One turning vector, and how many ticks it has turned:
The counts run from 0 to 518.
[124 114 112  92  83 131  97 170 110 120 131 171 131 142  72 156 141  84
 117 150 164 122 162 154 101 136 135 139 131 103 124 100 148 159 129 153
 101 109  88 156 133 102 143 137 110 164 118 113 128 103  66 142 133 149
 162 174  88 131 148 113 118]
513
[123 102 159  71 113 119 170 149 123 117 107 123 109 127  76 159 122  50
 130 141 186 118 150 129 124 152 142 152 146 114 113 100 169 127 150 154
 146 106  79 166 162 101 148 134 143 122 151 114 135 129 102 132 142 126
 157 170  96 153 155 100 136]
42
[143  92 116 104  79 122  97 141  93 102 119 151 146 123  51 159 122  87
 116 132 135 142 168 179  84 125 177 157 121 128 112 117 134 141 115  84
 140 112  66 127 139 103 133 144 110 168 116 124 113 108  92 139 119 160
 171 132 113 122 150 120 114]
249
[167  82 138 103 118 128 120  95 117 119 139 129 125 145  36 135 118  88
 131 152 136 150 138  96 111 165 149 185 138 125  77  81 142 131  96 101
 140 133  73 118 113 109 152 124 128 162 110 105 134 135 121 112 142 134
  96 124 131 122 151 124 100]
16
[160  96 115  92  99 143  88 112 113 118 147 161 131 165  39 136 140 105
 128 180 139 111 159 103 115 137 134 165 144 108  97 106 132 148  96 108
 109 124  94 144 106 111 159 122 123 168 111  98 145 114  86 122 149 114
 105 171 118 138 143 136 106]
347
[119 117 149 138 137 118 158 155 139 130 134 132 114 134  62 143 111  41
  93 141 164 122 131 113  91 170 141 159 131 107  98 101 164 134 153 142
 118 118 101 130 118 122 173 126 114 129 115 126 125 104  83 134 170 190
 138 110  86 105 146  97 118]
456
[140 115 155 120 122 123 161 175 134 136 111 137 123 142  68 154 129  56
 123 113 154 116 152 150 124 163 125 139 165 116  91  72 172 127 174 155
 116 119  96 151 117  96 171 128 145 124 118 111 115 122  80 126 149 141
 131 147  70 113 127 102 126]
130
[116  97 117  72 102 130 112 140 106 101 133 158 123 148  64 143 124  77
 106 180 184 109 152 109 101 141 152 167 119 106 135 131 143 150 104 138
 123 112  83 153 156 105 155 125 121 164 125 120 136 105  76 143 136 146
 168 170 110 142 168 116 118]
435
[132  77 150 121  74 128 112 151 130 114 114 145 126 151  75 170 120  86
 117 131 113 124 194 175  90 129 170 151 142 123 120 126 140 113 140 112
 162 117  58 147 153 107 144 150 153 121 108 128 111 137  97 103  97 146
 162 137 118 144 141 117 117]
237
[113 102 119 101  80 140 132 164  99 110 135 156 113 128  51 149 137  94
 121 155 156 126 140 137 103 124 143 140 135 119  93  89 155 157 123 137
 102 109  96 135 136  99 150 127 126 176 126 114 132  99  69 167 127 157
 169 157  98 125 159 103 107]
516
[153  98 116 105 105 131  84 148 108 134 152 156 127 145  57 139 136  90
 118 150 149 143 147 139  94 163 135 163 123 109 101  78 149 160 119 141
  91 127  77 132  99 107 136 129  96 189  95 105 126  98  90 128 147 159
 115 149  96 107 144 127 102]
263
[140  93 157 112  98 115 108 136 126 121 106 154 130 157  75 170 112  59
 102 137 124  98 200 162  89 129 164 157 143 111 130 154 134 115 145  99
 171 117  75 164 151 120 158 151 129 102 121 133 112 137 104  97 123 135
 147 150 111 160 133 128 130]
232
[161  85 134 114  90 125  92 151 102 135 144 163 116 150  55 159 133  99
 126 127 107 143 164 179  90 136 138 153 142 126  87  87 147 154 137 123
 117 118  66 136 100 110 143 135 108 169  98 109 108 117 103 121 110 148
 112 155 100 120 136 129  98]
332
[127  66 133  99  82 136  96 135 117 106 134 146 113 146  62 159 120  97
 108 160 131 145 169 139  81 138 172 170 118 120 114 128 129 128  99 111
 148 129  51 131 154 109 134 137 127 153  98 123 126 126 102 114  94 154
 155 138 138 133 164 121 103]
169
[152 124 139 110 147 112 159 125 118 119 123 133 142 133  44 134 128  58
 122 132 168 114 127 108 125 161 133 161 156 119  77  76 168 140 128 116
 110 116 113 141 111 112 181 115 128 142 131 106 132 120  82 144 188 142
 115 144  85 123 140 111 124]
202
[129 109 152  93 101 130 151 156 140 112  90 132 138 142  76 168 131  66
 133 123 172 112 158 149 129 157 152 134 162 117 120  85 158 126 149 154
 131 114  87 162 163  81 154 138 173 118 129 116 126 132  76 120 140 123
 160 156  93 133 147 100 130]
45
[144  96 174 112 136 110 148 127 134 120 111 142 124 164  57 151 108  49
 103 136 138  94 170 135 107 138 145 168 159 111 113 148 143 108 152  95
 169 118  92 167 127 119 182 140 147  94 134 121 113 148  98 100 137 129
 122 156  98 157 132 114 132]
222
[145 108 124  98 124 124 134 124 106 105 124 130 148 121  46 135 127  73
 126 136 187 147 125 123 109 163 156 166 133 127  91  71 158 147 115 120
 102 125  97 129 128  92 152 119 123 172 121 108 136 104  88 149 166 158
 143 135  99 109 160 106 118]
191
[127  86 113  92  85 132 112 129 110 101 128 138 140 123  57 153 125  89
 123 151 171 162 138 128  96 152 177 167 113 125 110  88 139 140  92 119
 123 132  65 119 150  95 131 133 121 173 111 117 135 112  95 139 132 162
 165 131 129 115 172 114 111]
180
[106 104 152 109 121 131 160 152 145 107 117 121 118 144  67 150 113  45
 104 159 187 127 149  97 111 168 158 161 130 106 115 110 147 116 137 152
 136 130  89 145 158 101 166 128 151 117 119 127 138 119  87 117 146 166
 156 128 116 126 157  89 125]
371
[169  85 117  95 118 121  78 126  93 127 149 173 135 158  49 141 131  95
 118 141 127 121 154 156  96 141 133 163 134 121 104 108 131 158 120 106
 117 122  83 142  97 110 146 130  96 172 102 107 117 116  89 121 135 141
 104 165  97 125 136 139 109]
338
[144 112 140 142 105 108 113 158 111 120 121 169 141 158  50 154 127  61
 101 116  98 100 169 177  85 126 145 140 158 126  95 133 144 135 154  88
 128 114 103 138 102 119 173 133 117 126 107 118 102 115  71 133 139 161
 141 136  80 118 128 117 110]
67
[150 121 158 125 139 107 142 158 123 139 115 152 129 159  69 144 120  50
 113 113 135  94 163 159 111 147 132 146 164 115  97 108 163 137 170 118
 130 108 105 159 102 120 177 125 125 112 126 116 107 126  79 122 162 150
 120 154  70 123 122 110 131]
136
[171 101 160 123 128 101 128 141 116 140 121 143 127 138  66 152 113  51
 109  98 111 131 171 185  87 149 141 157 153 126 102 110 160 132 169 102
 151 113  69 148 101 126 152 143 104 121 111 121  99 133 108 110 150 155
 113 126  79 125 119 127 122]
397
[112 124 147 121  91 132 164 141 162 113 104 116 138 128  56 152 118  59
 111 157 172 123 156  92 112 157 158 157 148 106 104  88 151 108 127 135
 127 116  97 137 163 104 167 136 157 113 129 126 140 109  81 127 164 149
 167 116 112 129 146  99 117]
373
[138  89 155  68 125 129 150 125 120  96 102 116 133 141  65 149 122  69
 129 137 192 122 146 117 134 167 157 160 146 122 116  97 152 120 120 131
 154 125  78 155 165  83 155 131 170 130 136 108 141 141 100 113 144 117
 141 163 116 147 165 109 132]
36
[152 108 160 136  96 113 155 156 148 145 109 123 122 121  77 162 121  53
 118 114 120 135 162 162  96 153 144 151 163 119  88  76 170 123 170 133
 135 119  72 140 124 118 155 148 121 112 112 125 108 113 101 111 153 162
 133 107  92 121 119 112 115]
390
[110  98 122  96  90 138 127 173  97 110 136 158 106 134  56 146 135  83
 120 149 166 128 142 142  99 132 139 144 124 119 105 100 160 161 125 143
 108 106  89 140 138 101 143 125 114 176 123 117 131 101  77 165 120 162
 172 163  97 123 158  98 111]
515
[114 123 120 105 109 132 113 154 141 114 124 153 148 154  68 143 134  66
 107 161 185 118 162 110 100 157 156 151 127  95 128 107 140 136 122 150
  95 121 102 144 144  98 156 126 126 148 112 121 139  97  60 130 166 163
 166 144  94 121 150 111 124]
444
[119 109 165  80  93 128 167 156 133 128  99 124 113 123  75 161 126  66
 136 147 174 117 156 127 130 147 146 148 160 113 107  78 165 128 142 157
 144 103  76 163 167  94 156 139 158 123 139 116 133 124  96 129 137 121
 155 163  99 155 145  99 124]
43
[149  76 126 102 101 139  83 106 131 112 141 149 126 163  46 150 123 102
 120 166 136 141 163 111 102 160 166 181 130 111 110 112 116 119  92 117
 141 151  61 129 137 100 154 132 140 152  89 111 136 124 103  92 123 140
 120 134 138 114 158 130  96]
93
